In the data rows, 128 means zero.
Some points:
169,133,138,112,74,119,155,157,106,42,180,193,155,165,174,99,161,105,150,115,90,174,23,108,183,114,96,131,143,154,86,130,124,86,255,119,0,115,68,180,115,52,110,160,236,62,56,174,116,140,162,174,130,255,150,130,70,39,145,107,172,134,152,89,89,128,101,166
141,125,164,129,113,86,156,140,205,213,134,53,112,90,76,190,122,182,166,88,181,167,239,88,115,188,150,133,146,139,195,133,67,106,173,100,110,218,208,149,112,192,74,79,223,94,99,63,183,199,145,159,122,86,85,61,136,242,190,119,90,97,138,62,200,132,101,0
41,146,103,117,173,137,159,154,111,162,184,139,208,55,115,133,143,255,120,118,134,109,108,138,84,252,102,189,127,135,116,81,113,117,114,121,153,116,225,114,184,95,152,147,22,97,126,113,107,128,134,120,158,173,105,127,155,118,112,81,102,130,132,144,100,162,117,94
202,155,218,98,181,143,128,128,143,207,217,71,15,100,135,146,78,167,81,145,152,103,78,125,153,53,147,131,55,112,140,152,124,122,118,153,84,172,179,221,154,148,118,77,34,224,169,83,116,184,129,87,198,73,153,129,188,150,150,129,209,122,124,66,139,104,162,158
138,119,151,129,136,123,11,160,146,75,71,128,141,161,123,141,86,255,105,164,123,134,156,127,146,104,114,174,199,155,179,174,142,111,136,105,142,118,66,155,45,89,124,120,124,177,158,154,138,95,157,141,162,228,127,129,117,131,163,152,62,135,126,157,133,174,148,10
187,125,42,109,119,145,175,122,112,53,187,173,110,135,173,120,56,86,136,146,102,103,108,122,101,159,143,42,143,91,104,181,113,144,84,86,210,115,197,207,103,119,112,114,238,177,85,142,81,88,93,107,90,32,108,141,134,208,93,115,162,152,135,72,168,148,144,189
117,113,144,110,134,124,160,136,104,217,1,169,113,188,130,112,131,137,95,62,109,92,155,140,98,171,144,143,74,95,98,127,145,158,170,33,76,91,178,144,95,164,125,245,208,95,77,120,97,43,83,172,88,161,129,139,113,70,84,117,123,114,139,116,223,117,112,143
175,153,143,112,85,104,133,107,152,101,182,126,206,111,118,164,137,149,152,100,137,153,221,104,188,148,127,142,168,132,135,148,100,152,160,166,144,118,21,168,142,157,104,163,105,133,99,126,110,107,137,151,149,110,116,141,103,139,149,56,193,128,158,202,255,143,106,46
14,108,39,140,48,141,136,134,71,189,96,203,174,255,188,147,137,148,149,156,166,134,24,146,70,105,91,140,120,122,111,103,146,227,255,123,77,106,186,132,96,107,162,135,149,33,151,107,172,77,197,133,123,227,96,34,86,123,182,180,156,200,172,154,186,174,162,144
132,72,145,199,80,86,174,91,121,90,178,162,62,97,48,166,146,0,141,112,96,96,237,161,51,88,214,118,253,111,185,59,181,43,163,40,128,67,120,181,125,171,168,139,74,156,166,135,168,148,63,123,82,252,36,111,121,36,117,82,34,134,84,148,86,232,91,164
142,107,221,141,76,91,92,118,113,155,155,126,88,123,123,151,133,164,160,117,160,137,133,130,124,36,161,175,29,98,171,133,151,215,54,95,115,129,139,0,137,124,139,85,224,117,155,104,95,163,181,109,146,150,70,92,100,52,128,138,154,135,105,151,88,158,141,64
90,137,124,106,181,186,148,149,90,172,172,143,134,161,159,116,154,118,124,137,112,145,250,125,129,86,84,115,0,95,100,156,117,134,15,159,117,131,170,173,119,94,99,179,104,120,119,181,139,91,105,134,87,17,169,144,153,93,136,150,163,149,140,173,87,127,178,54
218,115,64,132,127,134,248,81,123,20,109,131,45,112,133,118,123,114,114,107,119,125,116,132,156,146,124,94,93,107,90,87,109,141,112,137,175,113,152,26,130,157,107,168,0,108,128,115,140,83,66,105,104,97,133,138,120,255,144,141,173,136,92,235,108,38,127,144
13,129,93,114,108,125,115,127,146,158,186,148,131,202,163,158,116,51,97,136,161,155,139,119,108,134,89,212,203,153,112,140,193,149,89,102,147,115,85,0,139,153,145,79,193,185,119,99,167,73,178,138,111,171,114,118,126,89,161,125,192,146,151,57,127,84,159,31
217,145,160,145,170,165,58,129,120,197,93,113,128,103,123,145,138,167,87,221,130,127,143,152,127,93,90,10,120,178,114,121,121,78,69,161,78,90,103,157,167,106,191,65,79,97,148,152,108,74,96,120,143,222,147,189,107,213,63,134,112,112,105,78,127,167,148,197
113,185,66,106,255,255,111,221,161,131,26,57,128,10,155,90,67,81,7,222,90,81,51,146,149,68,60,92,255,168,78,148,126,0,164,234,155,138,140,133,183,131,187,79,220,137,188,189,106,113,198,133,200,152,255,216,162,81,83,201,178,99,132,255,119,140,160,201
99,125,32,114,92,106,116,111,178,119,108,27,193,118,38,204,132,200,209,36,190,156,104,77,225,202,129,96,69,116,219,165,94,87,124,128,97,228,55,64,114,205,58,150,106,122,114,43,205,254,83,115,88,116,74,98,187,201,186,128,121,110,137,131,140,112,111,172
21,158,255,127,144,137,127,163,106,123,128,113,151,115,141,105,152,44,129,216,118,122,0,138,125,146,106,136,97,140,137,149,156,131,109,104,38,139,94,97,118,111,123,103,63,141,141,117,103,37,168,121,127,93,169,140,160,158,129,116,121,119,126,196,113,134,110,113
124,94,105,145,115,99,134,122,127,66,145,132,124,97,99,93,150,119,124,104,137,90,199,128,103,202,176,222,126,127,133,108,156,190,224,200,57,128,99,68,125,103,133,129,215,164,159,124,112,155,129,121,144,0,163,146,124,159,103,180,121,114,107,115,44,75,109,195
112,158,89,93,160,141,16,185,124,149,135,90,173,93,165,74,137,0,150,171,107,138,151,125,142,83,146,176,80,147,81,144,88,129,47,144,180,165,241,128,129,97,92,104,163,135,132,158,100,183,147,121,136,145,171,170,185,154,125,132,138,91,132,80,137,71,150,240
180,123,115,170,121,118,13,117,137,118,120,169,88,115,110,55,121,162,115,101,82,131,155,140,83,49,194,69,234,109,89,96,120,131,77,64,110,98,71,105,160,147,155,162,79,149,114,180,148,147,84,128,133,0,125,114,134,0,75,119,106,130,110,170,38,131,122,213
7,125,169,152,118,105,72,54,98,119,65,185,131,109,153,74,179,145,143,78,86,115,44,150,146,94,134,80,112,142,118,131,119,171,169,118,255,76,65,255,139,123,146,187,98,79,92,178,122,138,106,104,124,91,107,139,68,120,68,117,59,130,118,0,72,125,89,57
255,133,179,122,96,94,210,89,137,171,128,78,133,205,118,158,139,127,196,101,181,154,195,104,136,160,125,182,147,106,192,120,115,162,47,208,253,178,102,110,91,89,98,120,57,142,146,62,113,199,96,125,111,151,98,110,142,153,140,144,112,124,150,73,13,68,128,156
113,90,109,151,113,102,227,78,139,24,71,143,129,140,113,114,132,101,122,120,109,130,89,146,130,192,126,68,26,139,89,85,153,97,34,170,160,109,106,131,149,135,150,83,85,128,133,154,125,155,136,128,115,69,129,117,82,86,147,108,17,133,107,105,229,130,96,179
These points spread out most along one direction. Take the direction at right angles to it along which they spread out most. Go by this last direction. Where along it does each point below lie, from 0 to 99? The average is 50, and the first point in the table lies past the average. One standard deviation of the points above along it is 16.
14,108,39,140,48,141,136,134,71,189,96,203,174,255,188,147,137,148,149,156,166,134,24,146,70,105,91,140,120,122,111,103,146,227,255,123,77,106,186,132,96,107,162,135,149,33,151,107,172,77,197,133,123,227,96,34,86,123,182,180,156,200,172,154,186,174,162,144 87
13,129,93,114,108,125,115,127,146,158,186,148,131,202,163,158,116,51,97,136,161,155,139,119,108,134,89,212,203,153,112,140,193,149,89,102,147,115,85,0,139,153,145,79,193,185,119,99,167,73,178,138,111,171,114,118,126,89,161,125,192,146,151,57,127,84,159,31 64
255,133,179,122,96,94,210,89,137,171,128,78,133,205,118,158,139,127,196,101,181,154,195,104,136,160,125,182,147,106,192,120,115,162,47,208,253,178,102,110,91,89,98,120,57,142,146,62,113,199,96,125,111,151,98,110,142,153,140,144,112,124,150,73,13,68,128,156 34
117,113,144,110,134,124,160,136,104,217,1,169,113,188,130,112,131,137,95,62,109,92,155,140,98,171,144,143,74,95,98,127,145,158,170,33,76,91,178,144,95,164,125,245,208,95,77,120,97,43,83,172,88,161,129,139,113,70,84,117,123,114,139,116,223,117,112,143 70
41,146,103,117,173,137,159,154,111,162,184,139,208,55,115,133,143,255,120,118,134,109,108,138,84,252,102,189,127,135,116,81,113,117,114,121,153,116,225,114,184,95,152,147,22,97,126,113,107,128,134,120,158,173,105,127,155,118,112,81,102,130,132,144,100,162,117,94 52
112,158,89,93,160,141,16,185,124,149,135,90,173,93,165,74,137,0,150,171,107,138,151,125,142,83,146,176,80,147,81,144,88,129,47,144,180,165,241,128,129,97,92,104,163,135,132,158,100,183,147,121,136,145,171,170,185,154,125,132,138,91,132,80,137,71,150,240 32
142,107,221,141,76,91,92,118,113,155,155,126,88,123,123,151,133,164,160,117,160,137,133,130,124,36,161,175,29,98,171,133,151,215,54,95,115,129,139,0,137,124,139,85,224,117,155,104,95,163,181,109,146,150,70,92,100,52,128,138,154,135,105,151,88,158,141,64 57
187,125,42,109,119,145,175,122,112,53,187,173,110,135,173,120,56,86,136,146,102,103,108,122,101,159,143,42,143,91,104,181,113,144,84,86,210,115,197,207,103,119,112,114,238,177,85,142,81,88,93,107,90,32,108,141,134,208,93,115,162,152,135,72,168,148,144,189 42
132,72,145,199,80,86,174,91,121,90,178,162,62,97,48,166,146,0,141,112,96,96,237,161,51,88,214,118,253,111,185,59,181,43,163,40,128,67,120,181,125,171,168,139,74,156,166,135,168,148,63,123,82,252,36,111,121,36,117,82,34,134,84,148,86,232,91,164 69
